Named moves, each a turn or a mirror, and the order they were made in; the first pair answered
move vagos:
[  3 -29  -8 -30  19 -16 -10  30   7 -38  19  54  16   1] => [ -5  29 -40 -31  15  13 -32  -2  28  -7  20  10  38 -24]
[ 12  -4  -5  26  -8  18  -7  -5   9  39 -33  -9  13 -18] => [ 22 -37  15  24  -5   8   8  14  -6  24 -35  18   1  -1]
[  4  32  -4   4 -21  -3  -4 -20 -10  25  34 -34  -6   7] => [ 12 -12  23   7 -14 -25  11   8 -28   0  27   0 -26  27]
move Rubiv:
[ -3  11  -6   0  14  -9 -16   9 -12 -44  26 -14  -3  23] => [  9 -12  18  -4   9 -16  -1  10 -25 -36  16   0 -13  31]
[ 33 -41  -5  17   6  16   1 -12   2   1 -38  19  -5 -19] => [ 21 -19 -25  16  10  24 -13 -17  14   0 -33   5   7 -28]
[ 38 -44  47  22   9  -7   3  10 -31  38 -37  16 -29 -11] => [ 39 -32  15  14  10  27 -16  -9  -4  59 -57   8 -10 -25]
move tamas:
[ 20  -4  10 -13  -8   8  21 -23   4  26  -9  -3   9   4] => [ 14 -15  18 -17  -9   2  31 -16   0  16  -2   4   6  15]
[ -9  11 -27  -5  14  12 -21  -2  18 -37  -4  10  -3   7] => [ -8  23 -30  -1   7  22 -28 -17  22 -14  -6  -6   1  -5]
[ 24 -17 -24 -26  19  35 -25  -4  27  61 -56  -9   7 -17] => [ 23  -4  -3 -30  -3  19   4 -23  11  89 -37 -25   8  -7]
[ -7  13  31   5  -6 -55  22 -13 -26  10  46 -16 -38  13] => [-10 -12  25   4  11 -56  13  12 -25 -31  38  16 -47  18]
move bina:
[ 26   4   1 -13 -10   2  15   0  -3  12   2 -10   7 -18] => [ 30  -6   1   3   6  -4   0  14  -9  -4  -4  -2  -2 -28]
[ -7   7   0  17  33   7 -22  23 -14 -14   4  -2 -15  -6] => [-26  26 -16 -14   5  14   1   6   1  -8  28  -6   7   9]
[  2 -24   0   8  16  -1  20  16  -1 -30 -12  24  -3  13] => [-11 -11  -9 -12  -1   2  34   4   3 -26   4  19  11  25]
Then:
(2 to 4 moves a pair)
[ 15 -39 -20 -10  -4  37 -10   5  20  11 -24  25  17  -5] => [  7 -13 -34  -5  -5  42 -20  -6  28  21 -14   1  22 -18]	tamas vagos tamas Rubiv
[ 12  -5  -9 -27 -28  21  12 -26  12  36 -22  -9  10  -8] => [-11 -23  11 -16  -7 -21  18  23 -11 -37  20  16 -13  21]	Rubiv Rubiv vagos
[ -8  30 -47  -7 -15  38 -20  19  46  11 -12  -7  32 -16] => [-16  38  -5 -15 -51  -4  35  11  15  31  35 -26  18  14]	tamas tamas Rubiv
[ 15 -18   5  13   1  27 -36 -15  -5  11 -41  26   7  -6] => [ 14 -36  23  16   1  11 -33  -4 -17  -5 -31  34  -5   3]	Rubiv tamas vagos tamas
[ -4 -11   2  17  14  -4 -16  11   1 -23   0   3  -9  -6] => [  0 -27  12  -5  -9   2  17   0   0  -8  -4  18  -3  15]	vagos bina vagos Rubiv
[ -7 -18 -12   4  34  -5 -25  41   4 -64   4  30 -12  10] => [ 16  18 -28  15  29  34 -54  -5  21  17 -36 -13   4 -28]	Rubiv tamas tamas
[ 30 -19  15  -2  20 -26 -23  42 -19 -15  16 -12 -56  18] => [ 23  15  -8   7  24 -12 -46  29  -4 -11  14 -37 -46  -1]	tamas vagos Rubiv
[ -5 -10 -10   0  26  12  -6  34  -9 -13  10  22 -15   9] => [ -9  16   7   7  10  -4  12  19 -24   5  35  -6 -17   9]	vagos tamas Rubiv Rubiv
[ -5  25  22   6  20 -20 -27 -22  -1  45 -11 -33   3 -13] => [ -7  25  13   8  27 -11 -40 -19   8  36 -17 -31   2 -22]	vagos tamas vagos
[ 40 -19  19  15   5   2  -8  22 -19   0 -24  15 -32  -7] => [ 37 -12  -2  12  10  19 -25  20   1  -4 -35  19 -18 -18]	Rubiv Rubiv vagos
[ 53 -66   3 -37 -30   8   9 -24  -9   0 -14  45 -20   4] => [ 35 -56 -28 -20   3  15 -36   4   3 -54  -8  50 -19 -11]	vagos Rubiv vagos tamas
